The rows of A fall into 4 groups, which share some directions, and each row is roughly a mix of its group's hidden directions.
A (128 x 10):
[[ -5 -55  19  14 -45  -8  36 -26   7   8]
 [-24 -58  17  -1 -32 -12  29 -33   4  20]
 [  9  57 -23 -12  34  14 -39  23 -13  16]
 [-25  22  11 -55  37 -25  -3  28 -28   0]
 [ 19  22 -20  28  32 -18 -45 -24 -35 -25]
 [-33 -50 -25 -14 -13 -12 -17 -49  18   6]
 [-23 -46 -41   1   4  -8 -16 -56   2   0]
 [ -8  -8  41 -20 -22  16  43  42  34  -7]
 [ 39   7  28  27 -44 -33  31 -10 -23   9]
 [  4  49 -20  -3  32   4 -39  32  -8 -37]
 [ 29 -17 -13 -36  13 -17 -26 -31 -28  48]
 [ 11 -17 -19 -13   1   3  20 -54 -17  57]
 [ 39   0 -27  -8  46  16 -30  -2 -32  34]
 [-12  28  14 -45  54 -10  -7  35 -13 -12]
 [-23   1 -34   3  48  24 -41  30  19 -15]
 [  1  27 -17  34   8 -28 -35 -17 -24 -52]
 [ 18  49 -17  -1  26   4 -36  28 -14 -43]
 [-38  -7  -2  -2 -28  -9  50 -51 -14  10]
 [-10   5  30  -3 -41   8  50  35  24  26]
 [ -1  -4 -33  24  28 -15 -42 -50 -21 -21]
 [ 32  -4  23  13 -46 -26  40 -28 -30   2]
 [-24 -53  -1   3 -19 -24  44 -23  12  29]
 [-39  10   7  31 -14  17  21  20  28 -55]
 [-28  -5 -35  -1  46  29 -34  23  24 -23]
 [ 43  -5 -13 -32  18 -17 -22 -20 -36  45]
 [ 18 -24 -25  55 -38  17  -7 -30  20 -12]
 [ 15  44  36   9  -2  12  23  59  -2 -12]
 [ 32  39  35   1  -3  18  10  55 -18 -17]
 [ 17  -8  44  -8 -51 -19  30 -28 -20  20]
 [ 38  44  34  12  -8  13  17  48 -10  -9]
 [ 42  12 -29   7  47  14 -16   5 -22  42]
 [  8  27  21  19 -14 -18 -32  26 -13 -62]
 [  8  59  -1 -18  40   4 -30  32 -10 -19]
 [-13 -36  14 -25 -13 -23  35 -37  -9  45]
 [  1 -21   0  47 -50  13  -8 -33  23 -28]
 [ 26 -20 -17 -38   4 -12 -23 -41 -32  40]
 [  8  -8   7 -49   7  14  21  -6  -2  67]
 [ 24 -33 -18  34 -40  12   1 -50   4  17]
 [-28   8 -30 -12  48  23 -35  30  31  -4]
 [ -9   6  22  23  -5   1 -29  54  30 -44]
 [-18   4 -41  -3  57  24 -34  22  16   4]
 [ 45   4 -24  13  38  22 -25  26 -10  41]
 [ 14  57 -17  -4  32  10 -29  45  -8 -10]
 [-28   4 -35  -7  49  25 -35  25  26 -14]
 [-42   8   7  37   2  10  19  32  39 -39]
 [-37  26  17  30  10   8  23  43  33 -32]
 [-16 -32  17 -33 -17  20  30 -11  13  57]
 [  1  52 -10  -8  41  14 -35  36   1 -22]
 [-35   0 -30 -22  47  30 -31  19  16 -24]
 [ 12  48  -4   4  22   7 -31  35  -2 -51]
 [-23 -42 -40  -4  17 -15 -25 -52   3   3]
 [  3  64  16 -18  32  20 -30  28   3   1]
 [ 13  48  39  -2 -13  14  23  49  -8 -20]
 [-34   0 -37 -15  50  27 -36  15  18   1]
 [  9 -32  -8  40 -37  22  -7 -52  21   4]
 [ 17  42 -26   4  37  15 -37  34  -8 -30]
 [-20 -49 -34  -7  -2 -12 -21 -55   8  11]
 [ 34  -7  23   1 -37 -21  33 -33 -33  31]
 [-42  16  13   6 -17  -3  -9  22  38 -58]
 [-35   8  -3  15   4   7 -21  32  41 -56]
 [ -4 -46  13  -6 -31 -14  33 -46   0  34]
 [ 40 -16 -19 -26  14 -13 -30 -35 -37  32]
 [ 13  58   0  18   8  29 -26  44  17 -14]
 [ 42 -17  -9 -30  -3  -5 -18 -33 -34  46]
 [-39  15  21  23  -9  10  24  43  37 -32]
 [ 23  42  35  16  -7  12  21  57   2 -12]
 [ 47  -2  -9 -30   5 -11 -14 -22 -40  46]
 [ -1  22   7  16 -30 -17 -29   2 -45 -54]
 [-40  17   9  29  11   7  15  39  31 -46]
 [ 34   9  40   8 -43 -30  29  -9 -30  18]
 [-45 -11   3   7 -41  -9  45 -36  -6 -21]
 [ 44 -11  28  22 -43 -23  30 -19 -23  16]
 [-35  32  17 -49  35 -19   1  25  -7  24]
 [ 31 -14 -29   1  40  18 -42   6   3  46]
 [ 40  -9 -15 -29  12 -13 -20 -31 -35  46]
 [ 10   9 -23  19  22 -13 -43 -24 -38 -46]
 [  9 -13   5  48 -55   9   1 -21  25 -31]
 [-23   6   3  25  -4   4 -19  37  39 -57]
 [ 18 -30 -38  57 -29  14  -5 -14  12 -21]
 [-15  44  24 -31  30 -20   9  50   3 -15]
 [-15   3  16  20  -4   4 -26  48  34 -53]
 [ 20  57  34   0  11   3  13  49  -9 -16]
 [ 28 -22 -25 -28  11 -10 -31 -48 -32  23]
 [-20 -31  17 -28 -24  17  29   3  34  49]
 [-26  -1 -38  51 -15 -14  -3 -37 -10 -34]
 [-39   7  11   1  -2   7 -22  36  47 -46]
 [ -2 -19 -11 -52  -7   9   9  -3  11  65]
 [ 22  -2  -9 -25   2  -4  34 -46 -37  43]
 [-27 -42 -36 -10  14 -13 -27 -53   7   3]
 [  8  -2  -1  52 -34  19 -11 -30  36 -33]
 [  0 -49 -11  31 -48   2   5 -45   4   0]
 [ 28 -15 -18  10  44  19 -27  10  26  50]
 [ 55   4  -4 -26   9 -14 -17 -12 -34  46]
 [-34  32  32 -22  19 -17  10  49  15 -27]
 [ 32   0 -41   4  45  11 -25 -12 -21  42]
 [ 33  -9 -23   9  26  28 -16  12 -11  63]
 [-44   7   0  42  -3  11  24  19  35 -42]
 [ -7  48  -1 -27  45   3 -35  30 -10 -21]
 [  7  34   7  36 -12 -24 -24  20 -12 -58]
 [-19  -6 -32   1  48  28 -44  27  24   3]
 [-12  26   1 -50  52 -13 -11  28 -26   5]
 [ -8  21 -27  22   7 -35 -33 -40 -25 -38]
 [-16 -50  13 -23 -12 -24  28 -45 -11  25]
 [ 38   5 -36   3  40  12 -33   9 -12  44]
 [ 10 -13 -17 -29  11   6  18 -47 -42  44]
 [ 25  15  -9 -16   8  18  43  31   0  58]
 [-30  -5  25  -3 -14   9 -16  31  45 -52]
 [-23  13  -3  20  10   6 -23  44  40 -50]
 [ 28  -7 -20 -24  21 -22 -23 -43 -25  45]
 [ 30  33  33  13 -31  21  30  46 -10  -8]
 [ 12  37  40   9 -13  14  26  60   3  -4]
 [ 26  45  36   0   7   7  21  55 -11  13]
 [ 16  43  -5  27   9  13 -14  45  19 -45]
 [-46   1   7  33 -22  20  36  24  30 -28]
 [-37   3   8  39 -10  20  23  28  33 -43]
 [ 33 -11  37   8 -49 -23  34 -23 -23   6]
 [  6 -14  -5 -15   2  26  43   2   6  68]
 [ 20   4  43   3 -51 -26  33 -15 -28 -12]
 [-14 -54 -36   6  -6  -6 -13 -50  10  20]
 [ 17  25  -2  18   2 -18 -54   3 -36 -45]
 [ 12  -3  16  -9 -13  32  52  40   8  42]
 [  5  22  -7  25   9 -19 -30   2 -17 -71]
 [-13  -9   1  24   6  14 -28  42  38 -52]
 [ 38   1  39   3 -44 -25  32 -12 -28  16]
 [  7  37 -24  38   4 -29 -27 -10 -32 -40]
 [-35   5  18  -9 -42 -20  24  -4   6 -57]
 [ 35   3 -35   6  47   6 -39  -5 -12  38]
 [  8 -43  -9  43 -43  27   0 -30  18   5]]
One row of each group comes first, with its name. Which group is each row after those in?
[ 33  -9 -10 -14  51  14 -37 -10 -12  43]
(108)
[  5  55 -16 -11  45   8 -31  35  -3 -10]
(118)
[ 39 -18  37  26 -49 -21  21 -13 -19   8]
(93)
[ 37  -3 -11 -29  24 -23 -22 -24 -26  51]
(57)

[  2  -7  10  13 -20  27  50  41  27  37]
(108)
[-17  -3 -16  24  18  15 -26  37  41 -48]
(93)
[-31 -10 -23 -10  41  31 -41  25  33  -9]
(93)
[ 33 -15 -39  29 -15  10 -23 -55 -12   4]
(118)
[ 15  -6 -28 -14  10  -1  29 -53 -34  42]
(93)
[-50 -22  18 -12 -40 -12  28 -41  13  -7]
(108)
[-19 -14  18 -37 -16  17  67   7  19  11]
(108)
[  7  37 -19  31  15 -28 -19 -14 -29 -52]
(108)
[ 51 -11  -5 -31   0  -7 -24 -24 -39  37]
(57)
[-31   8  19 -53  25 -31  20  11 -16  35]
(118)
[ 14  40 -10 -13  31  12 -44  29 -25 -35]
(118)
